In the rows, 128 means zero.
The rows of X fall into 4 groups, and each row is roughly a mix of its group's hidden directions.
X (116 x 13):
[[151  96 126 173  99 133 138 150 179 127 109 180 154]
 [103 140  92 126 155  85 107 119  84  83 154  88 126]
 [ 93 134 125 115 154  80 102 137 101  74 132  86 100]
 [138 152 165  88 173  88 103 131  99 112 110 109  87]
 [113 101 189 112 104 122 115 162 148 110  93 134  79]
 [143 164 118 169 144  84 134 178  86 134 129 167 139]
 [106  98 112 135 103 176 126 138 173 176  97  94 119]
 [ 88  99  98 104 125 151  97 124 138 160  92  88  84]
 [172 167 102 139 132 160  68 114 128 159 129 156 106]
 [112 129 100 108 185 128 149  77  95 163 132  95 144]
 [137 154  78 105 105 135 104  90  79 124 158  88 138]
 [122 148 123 144  84 105 101 137 114 129 145 137 210]
 [123 121 153 102 124 157 146 105  73 118 104  71  93]
 [107 103 162 129  86 107 117 145  77 121 185 145 112]
 [ 75 135  81 160 128  89 165  98  97 112 142 131 135]
 [162  96 110 154  66 126 112  99 129 160 142 162 159]
 [161 149 137 111 103 194 138 143 173 148  87 136 124]
 [160  58 102 119 138 153  88 153 163 122 124 126 103]
 [101 140 119 134 105 114 179 108  95 182 121 170 155]
 [ 96 135 130 167 135 117 160 111  57 115  98 108 157]
 [130 156 164 110 156  76  89 120  82  93 112 122 115]
 [157 142 138 103 171 126 152 114 125 125 144 177  62]
 [164 149 114 106 112 115 100 176  89 118 109 122  69]
 [146 159 138 135 113 138 128 104 113 136 191 196 122]
 [152 142 157 166 142 122 138  98 110  83 128 191 102]
 [101  90  83 104 123 151 182 121 150 148 155 157 100]
 [125 122 167 121 135 157 145 119 119  57 137  70 128]
 [143 113 142  83 140 154 154 126 120 139 154  96  55]
 [124 114 125  83 146 195 166 114 125 156  91 106 121]
 [ 77 149 142 177 101 101 152 127  75 142 140 109 116]
 [106 130 128 161  99 121 100  89 104 107 116 201 119]
 [152 150 170 164 125 114 128 149 181 158 130 180 135]
 [135 135  78 112 115 124 110  73  78 143 157  95 146]
 [130 111 155 139 106 179 109 109 155 121  72 109 174]
 [106 106 190 153 134 102 167 119 124  80  98 140 113]
 [141 125 137 185 105 150 155 104 142 111 135 199 134]
 [102 124 110 116  82 157 110 135 167 198 115 144 132]
 [104  84 108 119 190 119 153  93 128 143  85 105 133]
 [120 144 116  73  81 129  91 101 129 104 107  94  92]
 [116 107 112  92 112 168 154  98 169 126 144 101  72]
 [123  90  64 143  81 138  96 153 138 106 136  99 138]
 [146 161 156 139 162 117 102 102 131 146 186 175 106]
 [128 160 161 133 100 132 140 115 110 181 131 198 132]
 [128 103 135 209 112 160 136 108 135  89 101 131 136]
 [153 112 117  92 103 155 138 170 146  95  64 111 124]
 [113 118 197 137 153 108 137 163 168 134 103 156  98]
 [116 178 153 178 131 125 175 136 119 146 120 155 173]
 [112  89 109 131 153  76  85 110  82 107 134 122 161]
 [130 153 193 115 154 147 182 117 106 158 152 112 123]
 [117 187 157 135 182 121 140 176 156 105 129 128 113]
 [150 104 111  98 125 163 131 141 189 137 152 132  71]
 [106  94 119 133 104 139 108 102 142 189 117 142 188]
 [167 159 154 128  97 144  88 160 139 129 126 176  83]
 [121 106 178 111 160 135 145 125 164 166  72 134 101]
 [104 105 159 159 141 164 157  91 139 136 110 114 190]
 [159 134 157 118 118 150  85 173 153  90  97 109  87]
 [ 96 101 148 109 147  93 110 140 134  86  83  98  83]
 [136 130 141 193 126 122 109  98  96  66 114 151 135]
 [ 91 114  95 145 150 107 166  92  99 116 173  96 154]
 [100 101 181  86 117 157 140 160 116 117 104 116  81]
 [ 90  65 113 105 125 126 130 132  94  81 105  98 109]
 [143 132 188 112 138 132  92 114 161 146 136 138 191]
 [128 136 154 126  87 170 163 110  96  73 165 124 142]
 [117 133  91 163  93 118 119 157 102  80 163  99  91]
 [145 124 146 184 139 163  91 109 131 108  78 107  93]
 [ 98 129 143 166 147 100  89  99 132 194 151 141 141]
 [170 101  87 108 136 152  83 135 173  91 154 129 129]
 [136 130 167 150 125 149 162 144 131 177 167 183 147]
 [171 175 158  89 112 119  97 167 104 133 119 126  91]
 [ 82 103 112 164 137  99 113 138 122 129 112  54 129]
 [ 90  92 143 180  92 154 122 106 145 119  78 138 115]
 [138 142 140 189 113 121  81 103  97  84 109 143 154]
 [114 111  74 155 105 108 108 168 121  95 128  78 102]
 [147 145 138  86 123 140 195 149 112  95  80 131 117]
 [126 125 104 158 146 138  71  97  91  89 100 107  93]
 [133 104  96  77 101 118  69 116 141 102 124 105  92]
 [130 150  92 162  90 142 125 152 188 122  98 165 142]
 [128 124 110  97 155 117 109  90 144 125  64  78 106]
 [119 152  96 120  99 139  53 113 121 170 114 155 119]
 [111 133 124  70 116 166 122 130  94 101 111  76  94]
 [140  94  83 117  95 151  85 141 147 100  87 110  94]
 [173 133 177  89 142 175 115 109 159 109 133 160 139]
 [135  96 115 162 114 169 172 163 146 122 135 176 164]
 [ 93 112  95 150  98 170 168  96 136 108  89 100 113]
 [164 104 120 149 123 187 147 172 136 130  88 119  90]
 [198 143 116 155 176 159 149 126 129 102 157 120 112]
 [160 115 114 135 175 169 135 117 137 121 117  99  59]
 [111 147  99 144  92 101  80 119 157 105 101 152 179]
 [107  66 161 132 118  77 114  99  97 156 139 140 113]
 [114 144 176 119  83 153 181 134  95 119  87 122 136]
 [ 98 154 131 162 160  78 147 138  93 122 135  95  82]
 [ 95 121 147 106 151  85 103 108  84  90 103 125  85]
 [136 106 119  98 136  91  65 122 172 127 166 151 149]
 [127  97  91 126 121 172 179 147 171 160 150 102 137]
 [119 154 133 165 144  75 114 137  95 128 132 158 190]
 [171 117 157 128 175 104 111 174  79 145 149 138 123]
 [104 114  82 156  85 137  96 128 117 126 133  98 190]
 [139 130  74 116 142 121 176 113 107  80 180 133 129]
 [144 171 177 116 103 151 167 117  98 119 144 179 118]
 [121 162 102 164 143  80 124 135 104 145 171 157  84]
 [107 131 162 132 123  98 137  98 108  99 118 204 100]
 [118 105  89  87 172 132 145 118 113 118 143 109  63]
 [123 154 106 112 137  94 195 150 100 147  85 147 109]
 [114 109 115 119 143 124 146  83  67 170 173 122 146]
 [149 125 151 186 138 157 136 160 140 141  90 153 180]
 [134 140 178 163 161 133 162 141  69 145 113 122 161]
 [125 162 172 126 143 119 150  99 113 184 132 185 134]
 [ 84  91 131 119 114 143 120 142 152 152  83  65 117]
 [105 123 153 129 193 154 189 147 134 155 129 146 136]
 [120 127  93  85 117  75  84 118  98 104 146 115  92]
 [107 117 138 114 146 192 188 165 106 131 148 142 135]
 [155 134 183 167 152 124 119 133 124  88  91  80 130]
 [128 115 121 101  99  89  73  85 107 119 110  87 100]
 [108 160 188 136 180 101 139 167 151 129 133 141 103]
 [ 85  99 101 175 123 106  83 118 133 156 150  91 146]
 [119 157 122 134 156  92 156  99 108 180 153 182 129]]

In each list below, three rows fit none of the groups, and each other row fits one group, some only roughly. Which are they? Name them in the order they come.
- q254: [115 137 161 113 103 172 159 103  96 132  91  78 102]
- q98: [157 107 124  95 177 129  94 146 172 101 101  90 115]
- q174: [113 126 143  86 109 132 104  86 139  98  88  69 109]
- q722: [178 140 119  90 132 138 113 140 164 151 109 195 121]
- q283: [146  87  74 135 139 129 115 154 185 128 152 164 112]
- q856: [111 153 177  74 126 132 113 118 101 146 125  95  77]
- q438: [152 163 123  81 101  87  65 150 128 119 135 143 115]
- q754: [130 137 205 137 106 109 114 159 151 144 137 165  97]
- q579: [134 124 179 113  97 177 128  94 133 146 129 157 179]
- q256: [ 90 125  70 103 110 105 144  98 132 109 158 118  77]
- q518: [154 133  68 169  96 119 116 116 125 113 163 146 176]
- q565: [172 176  85 119  96 141 106 154  97 128 148 126  89]
- q587: [137 175 161 139  90 150 105 131 125 124  67 125 170]
- q97: [122 121 159 103 188 174 147  88 142 121  91 114 116]

q174 q565 q97
- q927: [111 154  77 137  95  74  89 136 105  97 108 142 134]
- q756: [165 161 133  98 181 108 162 143 135 106 108 148  83]
- q525: [ 91  96 115  84 106 151 115  64 118 132 105 105 149]
- q909: [124 163 162 108 185 140 157 108 140 189 135 129 127]
- q796: [131  99 182 133  61 117 104 150 128 128 139 163 104]
- q605: [107  89 128 112 176 114 178 117 114  89 137 110  84]
- q217: [105 147 124 160  71 117 138 170  91 108 115 107  85]
- q344: [116 158 107  69 117 104  71 134 108 170 142 137 129]
- q824: [121 160 138 116 186 150 171 110 115 181 150 133 149]
- q15: [138 159 145  94 116 108  81  95 128 172 128 182 141]
- q13: [ 91 147 101 157 113  79 137 158  89  96 121 163 104]
- q77: [146 157 172 112 179 123 159 104 113  83 160 123 102]
- q634: [144  86  72 121 116 142 123  79 135 129  80 100 142]

q525 q15 q13
- q212: [122  76  98 170 125 144 101 122 148 105  84 128 174]
- q507: [141 125 129 104 148 115 202 128 128 122 176 173 114]
- q44: [141 185 192 127 125 111 119 159 157 143 148 150 103]
- q88: [135  81 132  69 132 143  93  96 161 124 152 100 104]
- q603: [128 107 134 164 169 126 168 131 181 160  97 159 151]
- q798: [ 96 151 151 167  99 127 154 112  79  99 178 115 124]
- q474: [123 127  71 104 156 169 125 149 177 133 116  84 125]
- q649: [141  90  67 129  88 148  87 130 154 134 149 146 158]
- q590: [ 91 136 107 150  77 104 163 161  92 125  93 105 108]
- q701: [147  89 126  55  98 134 103 111 165 137 108 149 136]
- q632: [163 147 178  81 147 167 160 126 136  86 120 142 122]
- q582: [168 143 179  97 106 177 116 148 149  92 103 140 116]
- q613: [177 118 152 113 187 126 152 138 159 123 144 147  80]
- q619: [108 140 154 170 146  77 128 170 127 104 173 160 131]

q474 q701 q613
- q198: [137 126 160 195 138 124 160 121 141  99 100 135 181]
- q180: [156 158 163 155 147 154 174 168 147 165 142 161 122]
- q718: [130 109  77 160 121 159 157 100 126 113 159 183 105]
- q221: [130 159 196 143 123 118 128 175 152 140 150 168 107]
- q670: [134 119 149 183 140 145 174 179 166 128 153 127 151]
- q201: [ 96 141 127  87 111  70  95 120  86 128 141 166 143]
- q955: [113 139 134 131 179 138 178 112  90 165 169 141 155]
- q496: [107 116 171 180  99 126 126 140 135 104  91  96 175]
- q317: [168 129 157 175 144 159 171 117 158 112 126 165  96]
- q949: [114 178 124 172 127 112 143  80  94 154 138 169 109]
- q403: [188 179 134 102 159 139 104 149 138 164 145 105 118]
- q820: [155 136 110 111 165 130 137  85 134 118 197 168 139]

q198 q670 q949
- q269: [ 67  71  83 112 123 135 134 113 120 119 116 111  95]
- q780: [ 98 130 120 110 113  89 135 108 105 118 158 208 133]
- q390: [150 120 115 109 157  66  85 157 103 131 169 152 115]
- q758: [155 172 203  96 145 124 120 129 102 151 139 122 144]
- q774: [124  81  92 167 134 179 166 127 149 114 128  91 113]
- q536: [130 147 157 103 157 156 147 148 178 129  65 118 107]
- q340: [117  60 152  96 150 127 106 146 106 101 141 113  83]
- q371: [112 117 155 163 128 170 121  94 185 150 129 155 169]
- q930: [103 120 131 166 104 123  90 165 121 102 122  68  90]
- q616: [172 167 174 150 160 125  90 127 114 115 100  91 112]
- q923: [139 127 164 104 168 120 187 171 112 147 146 118 165]
- q674: [152 167 123  93 120 203 151 116 124 167 128 117 134]

q340 q371 q923
- q764: [117 111 149 143 121 154 119 103 192 142 119 147 192]
- q91: [ 82 101  99 160  70 144  95 104 134 132 102 143 148]
- q65: [188 181 161  94 164 107 119 141 124 133 153 123 129]
- q883: [147 119 111 156 125 187 152 111 160 148 127 177  88]
- q973: [154 125 176 110 105 164  92 133 119 125  66  99 143]
- q636: [126 142 114  87 175 112 161 109 108 137  82  77 116]
- q99: [ 89 122 106 140  72 132 112 103 123 145 140 191 157]
- q569: [120 115 100 166 110 130 141 166 116  71 176 152 154]
- q378: [134 135 143  79  99 118  52 110 147 111 110 115 149]
- q53: [131 103  61 140 105  99  92 151 102 100  98 135 108]
- q214: [132 120 108 104 163 119 169  84 127 158 156 172 170]
- q503: [ 61  67 116 115 129 104 135 118 147 127  86 120 133]
- q633: [144 145 137  89 143 128 189  94 110 145 132 184 148]
- q657: [ 70 129 112 144 132 115 196  98 111 140 152 156 125]
- q23: [ 85 124 118 101 147 143 146 157  81  75 146  93 111]

q636 q503 q657
- q844: [119 120 185 100 128 148 170 109 130 139  74 118 166]
- q66: [130 117 100 164 167  79 126 158 126 137 170 175 145]
- q309: [156 142 123 163 158 110 131 103 192 159  97 151 155]
- q422: [107 113  56 130  96 162 130 130 139 163 160 128 160]
- q351: [199 139 118 104 120 163 104 122 143  84 111 156 147]
- q589: [150 138 114 147  89 177 124 160 136 120  62 119 102]
- q425: [145 170 138  95 183  68 117 126 112 154 141 119 134]
- q263: [130 138 194  76 148 121 122  95 109 147 163 105 137]
- q588: [101 107  95 136 124 126 150 142  70 105 191 121 150]
- q482: [103 114 143 162 109  96 129 128  99  76 123 100 186]
- q682: [142 116 171 154 163 128 108 154 120  70 134  80 106]
- q223: [121 141  60 120  83 111 100 141 138  98 104 136  87]

q351 q425 q682
- q257: [120 114 171 103 153 178 173 147 143 163  95 141 107]
- q270: [121 142 184  97 134  95 187 142 149 147 133 164 122]
- q863: [145 112 167 179 144 156 123 179 162 108 106 157 139]
- q157: [114 165 151 155  77 134 158 123  77 125 162 160 114]
- q387: [161 174 170  92 124 118 113 163 153 180 136 132 137]
- q59: [119 117 136 150 145 105  63 159 158 152  91  94 104]
- q712: [156  90 109 139 147 136  97 117 154  60 101 101 145]
- q204: [130 137 165 122 126 158 130 113 208 148 143 145 166]
- q10: [137 150 202 132  84 163 105 144 127 133 100 148 113]
- q618: [131 106  86 114 127  85  89 134 150  68 115 109 157]
- q460: [159 156 127  87 186 110 159 117 141 155 111 172 121]
- q459: [ 88 125 164 139 124 136 165  76  98 150 149 123 176]

q863 q712 q618
- q464: [113  80  87 179 144 117 115 130 152 122 126 157 179]
- q729: [116  87  57 135 133 117 127 102 101  89 122 102 154]
- q562: [119 141 143 139 176 106 122 140 128 131 213 122 106]
- q73: [100 118 167 163 100 168 155 146 129 146 123 186 152]
- q777: [142  61 117 146 131 168 102 137 117 111  77 100 131]
- q376: [118 102  62 148 148  74 111 152 109 123 157 148 116]
- q369: [116 131 131 133 114  83 152 123  98  84 165 170 177]
- q360: [128  95 129 137 128 157 209 136 173 141 146 142 119]
- q784: [152 116  90 162 159 114  90 102 153 108 112 166 172]
- q479: [131 134  89  89 129 155 134 147 162 200 145 119 108]

q562 q73 q784
- q327: [ 96 139 127 188  87 108  81 159 115 147 135 125 100]
- q962: [137 151 149  94  81 177 110 169 142 102 116 124  89]
- q349: [166 141 144 184 100 169 115 141 160 149 109 112 166]
- q886: [142 145 157  82 172  76 140 154 103 104 145  97 128]
- q475: [154 110 101 110 132  85  60 163  98 110 123 139 110]
- q647: [140 170 177 140 125 160 175 145  86 142  97 108 117]
- q739: [ 75  89  82 147 121 131 104 111 100  91 112  95 120]
- q423: [ 99 106 123 160  64 137 101 158 120 114 111  78 126]
- q114: [ 81 136 151 111 101  89 119 176  84 109 105 136 156]
- q767: [123 118  99 169 146  70 110 150 160  75 114 133 141]
- q656: [100  98  97  78 152 129 165  90 119 153 155 148  95]
- q581: [121  99  94 106 196 124 143 161 159 114 118 113  91]
- q978: [103 109  92 185 154  96 155 146  76 114 117 137 137]

q114 q656 q581
- q207: [111 164 123 155  67 123 138 147  90 163 133 168 105]
- q940: [146 104 128 123 131  97  51 138  92 108  98 119 156]
- q312: [149  90 119 101 126 151  89 158 175 109  81  97 133]
- q929: [122  94 167  87 113 150  98 133 163  94 101 100  91]
- q698: [137 173 186 161 130 106 123 171 159 125 148 158 112]
- q691: [145 109  87 108 213 131 130 100 141 124 148 134 123]
- q709: [116  91  90 162 144 116 149 138  63 105 111 109  96]
- q578: [137 106 167 108  87 183 115 109 146 144 107 144 177]
- q556: [149 146  77 114  90 159 103 133 146  78  96  99 130]
- q746: [147 145 182  94 102 176 125 137 156 158  93 126 103]
- q370: [147 138 125 118  55 161 145 138 127  92 127 159  86]
- q668: [114 157 157 179  93 114  89 155 107 136 143 129  79]
- q790: [ 99 117 109 159  52 143 101 127 120 159 147 137 157]

q929 q691 q370
- q793: [146 127  89 163 135 139  94 131  97  98 142  67 161]
- q641: [113 108  89  65 127 118 143 137 166 151 151 147  84]
- q426: [103 142 135 148 146 123 179 153  73 123  73 108 123]
- q480: [122 122 170 131 191 119  91  99 164 163 127 122 154]
- q673: [132  64  66 153 142 116 102 150 113 103 116 129 112]
- q926: [157 171 130 125  82 150 102 161 176  93 104 121 118]
- q643: [155 121 151 106 195 142  97 101 172 107 157 121 132]
- q750: [127 171 166  77 125  75 105 148 114 153 135 139 156]
- q404: [138 122  71 117 143 170  89 122 134 161 126  90  87]
- q967: [117 174 138 151  94 176 182 128 141 130  85 126 123]
- q642: [140 115 160 134 133 186 127 161 152 153 110  99 183]
- q148: [106 152 140 159 135 122 169 105  78  97 183 110 121]
- q481: [182 176 177 137 165 106  95 137 110 115 118 125 130]

q641 q426 q642
- q817: [103  85  84 164 158  96 153 123 101 109 156 135 163]
- q606: [ 87  80 111 122 133 131 152 144 129 116 116  51 121]
- q292: [151 152  84 105 170 116  84 134  85 121 156  93 128]
- q488: [173 168 139 156 149 177 124 136 155 130 174 150 154]
- q238: [153  93  86 125 134 164 152 124 165  93 185 134 130]
- q573: [ 97  86  99 164  85 142 164 140 111 131 117 128 179]
- q28: [157 183 174 141 123 148 156 164  90 153 104 133 133]
- q727: [149 127 164 109 117 147  91 131  92 108  67  87 145]
- q953: [135 127 199 110 115 151 143 141 138 186 126 154 101]
- q231: [145  78 106 160 177 135 163 162 111 137 151 135  91]
- q959: [116 102 144 132 165  78 124  71 109 181 129 125 125]
- q156: [141 103  50 122 128 107 112 160 156 148  88 130 124]
- q81: [128 149 138  89 124 136 160 122  80 126 133  86  64]

q488 q238 q573
- q161: [108 130 183 108 107  86  91 112  92 147 156 126  93]
- q167: [141 131 150  63 112 108  58 110 129 118 133 107 126]
- q210: [130 118 110  85 109 126 102  66  88 150 125  85 110]
- q218: [140 195 129  98 154 180 149 123 127 160 146 104 135]
- q472: [157  88 106 108  85 165  89 153 163 106  99 127 141]
- q693: [ 97 136 120 148  94  98  71 104  85 103 116 150 159]
- q24: [139 147 114 132  97 127 112 209 110 107  89 134 104]
- q120: [147 131  90  78 142 120  99 134 172 128  68 111 140]
- q631: [133 164 177 112 132 118 119  99 107 194 162 134 112]
- q368: [123 110  93 144  57 140  87 163 134 150 103 141 128]
- q82: [144 163 180  78 144 144 142  97  84 127 130 161 121]

q24 q120 q82
